Each path below is one point turned by a fixed rotation once a step. After each direction that follows a path, write how fast that rotation turns it, in degrees each step (0 if it stays still).
Each turn is a multiple of 5 degrees from 10 to 175, or 0.
Path 1:
[ 0.72 -0.80 -2.41  2.25 -4.43  0.66  1.29  3.42  2.30  0.11]
[ 2.93  2.26  1.87  2.36 -2.29  1.74  0.09 -0.31  2.19  3.55]
[ 4.30 -2.86  1.35 -1.60 -3.00 -2.00 -1.22 -0.49  0.57  1.45]
[-0.41 -1.97 -0.69 -0.58 -4.92  1.32  0.29  3.93  0.48  1.55]
[ 2.98  0.58 -0.53  1.43 -1.90  3.02  3.09 -0.61  2.68  2.71]
[ 5.44 -0.80 -0.12  1.25 -2.23 -2.25 -1.22  0.65  1.91  0.31]
[ 0.22 -0.85  2.94  0.21 -4.62  0.16 -0.93  3.13 -0.03  2.60]
[ 1.56 -2.00 -0.67 -1.41 -3.15  2.18  2.49 -1.66  2.00  3.54]
[ 4.79 -0.66 -3.04  1.08 -1.86  0.30  0.09  2.50  1.76  0.75]
[ 2.27  0.81  4.12  1.75 -3.44  0.55  0.52  3.18  1.22  1.11]
[ 1.51 -2.81  1.52 -0.22 -4.22 -0.58  0.16 -2.83  2.02  2.59]
[-0.93  0.47 -1.41  0.68 -0.86 -0.41 -1.87  2.56 -0.56 -0.36]
130
[ 2.33  1.26 -1.01 -0.55  1.66  0.38 -1.32 -0.06 -0.46  1.32]
110
[ 0.86  0.93 -1.12  1.58  0.86  0.65  1.90  0.97  1.31 -1.47]
90
Path 2:
[ 0.49 -2.17 -0.07 -1.29  4.72 -2.47  2.48 -0.18  0.34  1.27]
[ 1.49 -1.65 -3.98 -0.96  3.05  2.11  0.31 -0.93 -0.34  2.19]
[ 0.48  0.14 -1.88  0.47  2.25 -0.47  2.10 -4.35  2.31  0.30]
[ 3.26  1.04 -0.34  1.54  2.39  3.16  0.98 -2.88 -1.30 -0.60]
[ 1.55 -1.17  2.71  1.14  3.81 -1.13  2.78 -2.01 -0.54 -0.55]
[ 2.63 -1.94 -1.16 -0.97  4.42  0.93  0.63  1.11 -1.99  1.46]
[-0.59 -2.49 -2.35 -0.87  3.29 -1.37  2.14 -1.76  1.80  1.98]
[ 2.21  0.99 -3.52 -0.13  2.23  2.40  0.61 -2.62  0.36  0.66]
[ 1.12 -0.25  0.87  1.72  1.86  0.21  2.75 -4.39  0.83 -0.55]
[ 3.36  0.55  0.94  1.04  4.05  1.24  0.81 -0.51 -2.16 -0.71]
[ 0.57 -3.40  1.10 -0.08  4.05 -1.29  2.41 -0.52 -0.24  1.21]
[ 0.84 -0.07  2.93  0.84  0.76 -0.32  0.31  0.95 -1.53 -0.96]
70
[ 0.03  2.39 -0.32 -0.89  1.20 -2.15  0.24  0.46  0.86 -1.10]
175
Path 3:
[ 2.68  2.40 -0.49 -2.73 -1.20  2.48 -1.53 -1.05  1.27  3.39]
[-1.16  3.65  3.35  2.33  0.92 -0.12 -2.15  0.94 -1.94  2.75]
[-2.35  1.73  1.71 -1.36 -2.84  3.18 -1.51  1.81  0.91 -2.75]
[ 2.55 -0.36  3.02  2.78 -1.43  1.99  3.06  0.70 -1.92 -1.65]
[-2.89 -3.00 -0.11  2.27 -3.70  0.60  0.06 -3.21 -0.72 -0.50]
[-0.05 -3.57  0.14 -2.73 -2.04 -0.83  2.84  1.80 -1.88  2.86]
[-0.32 -4.33 -1.05  1.53  2.64  0.80 -3.37  1.38 -1.73  1.52]
[-2.04 -1.49  1.73 -3.84  3.08 -1.80 -0.15  0.06 -0.96 -2.80]
[ 1.83  0.01 -3.85  0.67  1.16 -1.05  0.44  2.14 -1.22 -4.17]
[ 3.31 -0.04 -1.35 -1.40  0.49 -1.80 -0.76 -5.25  1.39 -1.30]
[ 0.00  3.17 -2.03  0.03 -0.96 -5.29 -0.43  0.48 -0.36  2.35]
[-1.36 -2.82 -0.43  0.32  1.16  0.60  1.71  0.25  0.14  0.31]
35
[-0.73  2.11 -0.33  0.65  0.98  1.20  1.28 -0.28  1.99  1.16]
25
[ 0.36 -0.54 -1.13 -0.29 -1.31 -0.86 -0.04 -1.01 -0.15  3.11]
70
[ 0.51  0.87  0.40  1.61  0.75 -1.60  1.50  1.50 -1.75  0.68]
160
Path 4:
[-2.36 -0.72 -0.76 -1.08 -3.38 -3.39  2.41 -3.32 -0.45  0.34]
[ 1.37 -1.93 -2.07  1.49  0.37  4.02  0.67 -2.86 -0.65  2.98]
[-1.92  2.88 -1.18 -1.26 -3.17 -2.68 -0.47 -3.27 -0.75  2.24]
[-1.58  0.05 -2.50  0.87  0.34  4.81  3.39 -1.43  0.55  1.38]
[-1.34  1.44  0.61  1.67 -3.84 -2.15 -0.20 -3.83 -2.83 -0.20]
[ 1.26  1.84 -3.58 -0.77 -0.65  5.17  0.81 -0.39 -1.59  1.41]
[-2.39  3.36 -1.33  2.67 -3.56 -2.45  0.38 -0.91 -0.06 -0.06]
[ 1.21 -1.23 -3.07  0.77 -1.54  4.13  3.13 -0.39 -1.96 -1.60]
[ 1.27  2.00 -1.23  3.21 -4.10 -2.36 -1.93 -0.68 -1.17  1.13]
[ 0.92  0.51 -5.46 -1.41 -1.36  2.08  2.59  1.34  0.29 -0.90]
[-0.07 -0.71 -1.17  4.89 -3.51 -2.84  0.51 -0.70  0.78  0.82]
[ 0.74 -0.39 -1.97 -0.07  2.31  1.77 -0.04 -0.75  0.27 -1.11]
175
[ 2.19  0.46  0.08 -0.91 -0.23  0.28 -2.28 -0.34 -1.54  1.13]
110
